Look-ups in named tables: a row name and a column name give one cell, copied from the table.

Buv
         Libavub  Zibotu  Vezokir
Ravetod      122      94       28
Mapebu        74      30       76
Lobomi       195      69      137
Setekot      123      70       65

Lobomi, Vezokir: 137
Setekot, Libavub: 123
Setekot, Vezokir: 65
Ravetod, Vezokir: 28
Mapebu, Libavub: 74
Lobomi, Libavub: 195
Ravetod, Libavub: 122
Ravetod, Zibotu: 94
Setekot, Zibotu: 70
Mapebu, Vezokir: 76
Mapebu, Zibotu: 30
Lobomi, Zibotu: 69
Which row has the largest Libavub? Lobomi

Table Lesazuz
|  | Fitegaf | Niz | Gato | Tupir | Rufi | Nem | Tib | Likatib | Nogek | Vopeta |
|---|---|---|---|---|---|---|---|---|---|---|
| Vis | 40.7 | 47.7 | 24.4 | 16.7 | 40.8 | 24.6 | 26.5 | 48.8 | 31.4 | 48.8 |
| Fimude | 41.4 | 42.2 | 20.8 | 62.2 | 22.3 | 41.5 | 42.3 | 48.9 | 42.7 | 48.9 |
| Nomu | 32.3 | 32.3 | 32.5 | 32.4 | 32.2 | 32.7 | 32.6 | 32.3 | 32.4 | 32.3 |
| Gepuv | 25.4 | 23.1 | 67.7 | 40.4 | 32.2 | 47.4 | 37.8 | 16.6 | 19.7 | 16.6 |
| Ziz | 20.7 | 28.2 | 18.9 | 37.2 | 31.8 | 53.1 | 10.9 | 22.9 | 26.3 | 22.9 |
| Lal | 10.8 | 44.2 | 32.2 | 40.5 | 36.6 | 36.3 | 35.9 | 49.8 | 59.4 | 49.8 |
| Rurotif | 38.9 | 29.2 | 38.4 | 5.5 | 1.1 | 36.8 | 31.1 | 34.9 | 23.0 | 34.9 |
| Sufaz | 45.2 | 20.0 | 16.3 | 22.4 | 43.0 | 16.0 | 32.9 | 6.8 | 26.3 | 6.8 |
| Pon | 25.7 | 49.5 | 14.9 | 22.2 | 41.6 | 33.8 | 15.0 | 41.6 | 17.0 | 41.6 |
| Vimono | 52.1 | 82.0 | 47.8 | 28.8 | 38.9 | 39.2 | 22.4 | 1.7 | 43.0 | 1.7 |
| Tebefu | 24.3 | 30.7 | 67.6 | 44.3 | 31.4 | 51.5 | 35.2 | 28.0 | 19.4 | 28.0 |
| Mem | 27.7 | 15.4 | 34.3 | 36.3 | 52.3 | 21.7 | 39.5 | 1.5 | 38.7 | 1.5 |

What is the Tib of Nomu in Lesazuz? 32.6
What is the Niz of Vis in Lesazuz? 47.7
What is the Rufi of Gepuv in Lesazuz? 32.2
What is the Nogek of Vis in Lesazuz? 31.4
What is the Nem of Sufaz in Lesazuz? 16.0
What is the Tupir of Gepuv in Lesazuz? 40.4
What is the Likatib of Fimude in Lesazuz? 48.9
What is the Niz of Tebefu in Lesazuz? 30.7

Table Ligi
|  | Fubuzi | Dodibu | Nodutus | Pusomi | Nirefi |
|---|---|---|---|---|---|
| Nubina | 180 | 134 | 55 | 145 | 175 |
| Vovara | 119 | 27 | 238 | 160 | 178 |
| Muf | 183 | 154 | 219 | 210 | 198 |
| Nekopa | 234 | 248 | 144 | 225 | 203 |

What is the Nodutus of Nubina in Ligi? 55
What is the Pusomi of Vovara in Ligi? 160
What is the Fubuzi of Vovara in Ligi? 119
What is the Nodutus of Muf in Ligi? 219
What is the Nodutus of Nekopa in Ligi? 144
What is the Nirefi of Nekopa in Ligi? 203
What is the Pusomi of Muf in Ligi? 210
What is the Nirefi of Vovara in Ligi? 178
What is the Pusomi of Nubina in Ligi? 145
What is the Nodutus of Vovara in Ligi? 238
What is the Fubuzi of Nubina in Ligi? 180
What is the Nirefi of Muf in Ligi? 198
What is the Fubuzi of Muf in Ligi? 183
What is the Dodibu of Vovara in Ligi? 27
What is the Fubuzi of Nekopa in Ligi? 234
What is the Pusomi of Nekopa in Ligi? 225
What is the Nirefi of Nubina in Ligi? 175
What is the Dodibu of Nubina in Ligi? 134
What is the Dodibu of Muf in Ligi? 154
What is the Dodibu of Nekopa in Ligi? 248
Row with the largest Fubuzi: Nekopa

Table Zekuge
fields: Gon, Sivuved, Vud, Tisom
Fimizil: [159, 78, 195, 95]
Nusano: [185, 112, 125, 85]
Lasepa: [146, 71, 153, 111]
Fanefa: [163, 26, 118, 211]
Nem: [107, 26, 146, 103]
Ged: [73, 162, 132, 166]
Tebap: [125, 135, 30, 145]
Ziletup: [188, 156, 77, 63]
Zup: [75, 116, 56, 50]
Dop: [32, 103, 199, 32]
Tuf: [45, 137, 67, 85]
Fovipef: [160, 66, 162, 21]
Tupa: [110, 55, 169, 145]

Nem, Sivuved -> 26
Tupa, Tisom -> 145
Tuf, Vud -> 67
Dop, Vud -> 199
Fanefa, Tisom -> 211
Ziletup, Gon -> 188
Ged, Vud -> 132
Nusano, Gon -> 185
Tupa, Vud -> 169
Fanefa, Gon -> 163
Tupa, Sivuved -> 55
Fovipef, Sivuved -> 66
Fovipef, Gon -> 160
Which row has the largest Vud? Dop

Noka
|  | Rul | Latanu | Val | Bam | Bif |
|---|---|---|---|---|---|
| Nirot | 0.8 | 0.7 | 0.8 | 0.6 | 0.6 |
| Zad | 0.3 | 0.3 | 0.2 | 0.5 | 0.5 |
| Kek | 0.6 | 0.5 | 0.7 | 0.4 | 0.4 |
| Nusagav | 0.2 | 0.5 | 0.1 | 0.5 | 0.4 |

Zad, Val: 0.2
Nusagav, Rul: 0.2
Kek, Latanu: 0.5
Nusagav, Bam: 0.5
Nirot, Bam: 0.6
Nusagav, Bif: 0.4
Kek, Val: 0.7
Nirot, Bif: 0.6
Kek, Bam: 0.4
Zad, Rul: 0.3
Nusagav, Val: 0.1
Zad, Bif: 0.5
Kek, Bif: 0.4
Zad, Bam: 0.5
Nirot, Latanu: 0.7

Muvev:
|  | Tabugor | Bonid | Lomogud | Renak | Mim | Teg | Tibif | Mumuno | Pumi |
|---|---|---|---|---|---|---|---|---|---|
| Dotupes | 110 | 91 | 138 | 137 | 74 | 99 | 153 | 142 | 146 |
| Bupuz | 94 | 133 | 105 | 122 | 101 | 115 | 145 | 128 | 110 |
| Pofene | 81 | 132 | 101 | 87 | 136 | 96 | 138 | 122 | 143 |
| Fil | 99 | 118 | 92 | 114 | 96 | 116 | 136 | 120 | 116 |
| Fugemus | 169 | 10 | 67 | 100 | 68 | 97 | 63 | 174 | 155 |
| Vokabu | 100 | 196 | 178 | 185 | 153 | 140 | 139 | 38 | 76 |
| Ruro | 164 | 107 | 89 | 28 | 119 | 231 | 90 | 50 | 25 |
| Dal | 101 | 128 | 115 | 89 | 115 | 110 | 133 | 107 | 133 |
| Tepid | 151 | 116 | 106 | 62 | 120 | 217 | 113 | 67 | 49 |
| Vuvazi | 58 | 208 | 182 | 166 | 151 | 104 | 162 | 57 | 94 |
| Tagizoz | 137 | 112 | 116 | 59 | 110 | 158 | 103 | 82 | 93 |
| Lelami | 95 | 110 | 32 | 107 | 168 | 80 | 16 | 87 | 95 |
| Mer | 60 | 108 | 87 | 63 | 165 | 116 | 162 | 140 | 176 |
| Dezeri | 106 | 108 | 77 | 152 | 41 | 99 | 154 | 171 | 95 |

Bonid of Ruro is 107
Teg of Ruro is 231
Pumi of Fugemus is 155
Teg of Tepid is 217
Mim of Vuvazi is 151
Tibif of Dezeri is 154
Mumuno of Ruro is 50
Tabugor of Dal is 101
Mim of Dal is 115
Lomogud of Fil is 92
Bonid of Vuvazi is 208
Lomogud of Pofene is 101
Renak of Mer is 63
Lomogud of Dal is 115
Tabugor of Mer is 60
Renak of Bupuz is 122
Bonid of Dezeri is 108

